[[104 130 150]
 [104 132 129]
 [109 134 124]
 [109 124 139]
 [128 124 109]
 [105 128 136]]
->
[[136 128 105]
 [109 124 128]
 [139 124 109]
 [124 134 109]
 [129 132 104]
 [150 130 104]]

[[118 129 130 136 134 127]
 [108 126 129 141 135 128]
 [128 132 132 134 131 125]
 [115 127 129 138 132 128]
 [126 135 134 138 134 123]
 [151 136 132 117 126 124]
 [111 128 130 141 135 127]
 [110 129 132 144 136 126]
 [117 131 132 139 135 125]
 [108 127 129 144 134 128]
 [133 131 130 127 129 126]
 [115 128 129 137 133 128]]
->
[[128 133 137 129 128 115]
 [126 129 127 130 131 133]
 [128 134 144 129 127 108]
 [125 135 139 132 131 117]
 [126 136 144 132 129 110]
 [127 135 141 130 128 111]
 [124 126 117 132 136 151]
 [123 134 138 134 135 126]
 [128 132 138 129 127 115]
 [125 131 134 132 132 128]
 [128 135 141 129 126 108]
 [127 134 136 130 129 118]]

[[128 125 134 130 132 122 128 124 129 132]
 [127 131 124 130 122 129 127 131 130 125]
 [134 135 126 101 130 137 124 133 125 127]
 [127 124 133 133 133 123 132 121 128 128]
 [124 130 130 137 120 119 133 125 135 119]
 [129 127 128 126 130 130 128 127 126 129]
 [129 133 128 123 121 125 118 138 133 133]]
->
[[133 133 138 118 125 121 123 128 133 129]
 [129 126 127 128 130 130 126 128 127 129]
 [119 135 125 133 119 120 137 130 130 124]
 [128 128 121 132 123 133 133 133 124 127]
 [127 125 133 124 137 130 101 126 135 134]
 [125 130 131 127 129 122 130 124 131 127]
 [132 129 124 128 122 132 130 134 125 128]]

[[124 145 124 115 121 123 119 114]
 [125 125 134 133 123 120 117 106]
 [144 142 125 114 105 135 116 109]
 [138 128 133 134 131 131 125 130]
 [100 114 120 135 132 125 132 133]
 [106 133 137 144 113 100 143 138]
 [103 126 144 117 123 108 121 129]]
->
[[129 121 108 123 117 144 126 103]
 [138 143 100 113 144 137 133 106]
 [133 132 125 132 135 120 114 100]
 [130 125 131 131 134 133 128 138]
 [109 116 135 105 114 125 142 144]
 [106 117 120 123 133 134 125 125]
 [114 119 123 121 115 124 145 124]]

[[148 133 137 138 133 137 134 135 133 154]
 [128 128 112 140 143 111 118 116 132 123]
 [140 137 140 132 129 139 150 144 140 134]
 [128 126 117 133 134 116 123 121 130 124]
 [148 119 124 137 129 124 135 127 124 155]
 [108 111 121 108 107 121 131 122 112 107]
 [109 114 129 109 108 130 122 122 109 120]]
->
[[120 109 122 122 130 108 109 129 114 109]
 [107 112 122 131 121 107 108 121 111 108]
 [155 124 127 135 124 129 137 124 119 148]
 [124 130 121 123 116 134 133 117 126 128]
 [134 140 144 150 139 129 132 140 137 140]
 [123 132 116 118 111 143 140 112 128 128]
 [154 133 135 134 137 133 138 137 133 148]]

[[ 98 135 125]
 [134 129 135]
 [139 102 141]
 [105 114 121]
 [124 127 139]]
->
[[139 127 124]
 [121 114 105]
 [141 102 139]
 [135 129 134]
 [125 135  98]]
---
[[115 141]
 [121 117]
 [134 122]
 [127 126]
 [119 155]]
->
[[115 141]
 [121 117]
 [134 122]]

[[116 123]
 [133 138]
 [135 134]
 [150 150]
 [ 99 129]]
->
[[116 123]
 [133 138]
 [135 134]]

[[116 101]
 [105 127]
 [116 127]
 [129 139]]
->
[[116 101]
 [105 127]
 [116 127]]

[[140 140 131 124 126]
 [122 126 132 126 130]
 [119 129 114 121 128]
 [118 102 136 151 132]
 [127 134 137 129 130]]
->
[[140 140]
 [122 126]
 [119 129]]

[[107 124 141]
 [107 136 141]
 [121 122 120]]
->
[[107 124]
 [107 136]
 [121 122]]

[[136 108 130 127]
 [119 133 129 129]
 [148 144 101 133]]
->
[[136 108]
 [119 133]
 [148 144]]

[[ 99 142 139 136 133]
 [109 128 152 150 112]
 [ 99 133 152 136 133]
 [109 137 139 145 129]
 [157 119 106 117 122]]
->
[[ 99 142]
 [109 128]
 [ 99 133]]

[[131 148 145]
 [117 114 140]
 [129 105 123]]
->
[[131 148]
 [117 114]
 [129 105]]

[[120 139 138 116 113]
 [121 140 134 124 107]
 [122 143 129 133  98]]
->
[[120 139]
 [121 140]
 [122 143]]
